Each row has a name. After each piece below comes the name of the row it's from, unless a question asks for something else. Each question is about the rows just above it.

J_917: [ 1.85  3.56 -1.40 -2.17 -3.93 -3.09 -1.42  0.95]
J_178: [-4.59 -8.94 -2.93 -7.30 -1.24 -3.72 -3.66 -6.89]
J_424: [ 0.50  2.67 -3.32  1.65 -3.66 -4.92 -2.78  1.87]
J_289: [ 1.84  2.17 -1.19  1.80 -5.22 -1.02 -2.66  2.49]
J_749: [-3.67 -3.77  2.20  0.76 -0.79  2.89 -3.21  1.22]
J_291: [ 0.50 -1.65 -3.32  1.65 -3.66 -4.92 -2.78  1.87]
J_128: [-2.66  2.49  2.17  1.84  1.80 -1.19 -1.02 -5.23]
Which row holds [-3.93 -3.09]? | J_917
Which row holds [ 0.50  2.67 -3.32  1.65 -3.66 -4.92 -2.78  1.87]? | J_424
[ 2.17 -1.19  1.80 -5.22 -1.02 -2.66  2.49  1.84] is which row reordered? | J_289
Shared by J_291 and J_178: | [-3.66]

J_440: [ 0.88  0.92  0.75  3.66  2.78 -0.05 -1.62  2.02  0.88  0.42  0.54 -1.49
  2.81  1.02  0.24 -0.11 -0.90 -0.05 -0.10 -0.16 -0.59  3.70 -1.85 -0.82
 -2.86  0.03 -0.65  2.13]
J_754: [-0.83 -0.32 -0.38  2.56 -1.25 -0.90  0.48 -1.80 -0.83 -0.35 -0.38  0.47
 -1.14 -2.17 -0.81  0.48  1.98 -0.62  0.99 -0.45  0.52 -2.58  0.61  0.78
  0.35 -1.11  2.13 -1.35]
J_399: [-0.87 -0.93 -0.52  3.09 -2.78  1.22 -0.89  0.03 -0.87  0.36 -0.46 -1.10
 -1.68 -0.07  0.55  0.18 -1.34  1.25  0.60 -0.53  1.02 -0.46  2.10 -0.07
  1.49  0.99 -0.90 -1.01]
J_487: [ 2.07  2.56  1.57  3.18  1.91  0.25 -0.24  0.36  2.07  1.67  1.83  0.87
  2.70  1.17 -1.73 -0.02 -0.36 -1.03 -3.88 -0.22 -0.75  4.32 -3.03 -0.48
 -2.45  0.44  1.70  1.09]
J_679: [ 0.13  0.13  2.22  3.20  1.40 -0.79 -2.10  0.40  0.13 -0.45  2.14 -1.97
  0.96 -3.40  0.08 -0.63  0.24  0.58 -0.18 -0.81  1.53  3.50  0.38 -0.22
 -2.22 -1.07  2.18  2.63]
J_782: [-0.81 -1.97  2.22 -2.22 -0.63  0.38 -1.06 -2.10  2.63  1.40 -3.40  1.53
  0.96  0.40  0.13  0.24  0.58 -0.22  2.18  2.14  0.13  3.20  3.50  0.13
  0.08 -0.45 -0.18 -0.79]
J_638: [ 4.69 -0.77  3.24 -2.41 -0.81  0.07  4.68  3.78  3.18  0.08 -1.10  2.27
 -0.35  2.80  2.65  1.72 -2.50 -0.17 -2.72  1.26 -2.24  1.27 -1.77 -0.67
  3.95 -0.08  0.36 -2.19]
J_423: [ 2.01 -0.66 -1.33  2.76  0.88 -0.43  1.07 -1.11  2.01 -0.54  0.29 -1.42
  3.81  0.76  4.22 -1.70 -0.78  0.67  2.45 -2.60  1.76 -0.23 -0.21  1.21
  0.38 -0.40 -4.43  2.97]
J_956: [-0.17  1.27  1.26  3.18 -0.77  2.27  2.80  0.36  4.68  1.72 -0.67  4.69
 -2.72  3.95 -2.19  0.07 -1.10 -0.81 -2.24  3.78 -2.41  0.07 -0.08 -1.77
  3.24  2.65 -0.35 -2.50]
J_886: [-2.29  0.45 -1.68  2.08  4.10 -1.07  2.43 -0.10 -1.36  1.10  1.06 -0.47
  1.29  1.31 -1.02 -1.77  4.98 -1.92  1.81  3.46  0.15 -4.24 -4.77  1.95
 -2.30  2.33  2.59  1.04]
J_330: [-2.29 -1.77  4.10  3.46 -1.07  1.10 -1.36  1.31 -2.29 -0.10 -1.68  0.15
 -4.77 -4.24  0.45 -0.47 -1.02  2.33  1.04  2.08  1.81  2.43  4.98 -1.92
  2.59  1.06  1.95  1.29]
J_288: [-0.69 -0.48  0.26  3.43 -1.55  0.90 -2.34  1.23 -0.69  0.73 -1.24 -2.76
  0.33 -0.56  0.89 -0.42 -2.09  1.43 -0.94 -1.10  1.53  2.52  0.98 -0.32
 -0.73  0.56 -0.83  0.58]
J_956 without one entry, shuffled: [ 2.80  0.36 -2.72 -2.50 -0.81  3.95  0.07 -1.77  4.68 -1.10  2.65  3.18
  0.07 -0.77  1.27  1.72 -2.19  3.24 -0.35 -2.24 -0.08 -0.67  3.78 -0.17
  2.27  1.26 -2.41]. Gone: | [4.69]
[ 3.24  2.65 -0.67  4.68  1.26  0.08  3.18  1.27  1.72 -0.77 -2.50  3.95
 -2.19  0.07  2.27 -1.10 -2.72 -2.41 -0.17 -0.35  3.78  4.69  2.80 -0.81
 -1.77 -0.08  0.36 -2.24] is which row reordered? | J_638
Which row holds these entries in another order? [-4.77 -4.24 -2.29 -2.29 -1.92 -1.77 -1.68 -1.36 -1.07 -1.02 -0.47 -0.10
  0.15  0.45  1.04  1.06  1.10  1.29  1.31  1.81  1.95  2.08  2.33  2.43
  2.59  3.46  4.10  4.98] | J_330
Which row holds these entries in another order? [-2.50 -0.17  1.27  1.26  3.18 -0.77  2.27  2.80  0.36  4.68  1.72 -0.67
  4.69 -2.72  3.95 -2.19  0.07 -1.10 -0.81 -2.24  3.78 -2.41  0.07 -0.08
 -1.77  3.24  2.65 -0.35] | J_956
Put [ 2.63  2.18 -1.07 -2.22 -0.22  0.38  3.50  1.53 -0.81 -0.18  0.58  0.24
 -0.63  0.08 -3.40  0.96 -1.97  2.14 -0.45  0.13  0.40 -2.10 -0.79  1.40
  3.20  2.22  0.13  0.13] back in order: which row is it? | J_679
Put [-2.22 -0.81  1.53  3.50  2.18  0.40  0.13 -2.10  2.22 -0.18 -0.22  1.40
  0.38  0.13 -3.40  0.13  2.63 -1.97 -0.45  0.96 -0.63  0.24  2.14 -1.07
  0.08 -0.79  3.20  0.58] back in order: which row is it? | J_679

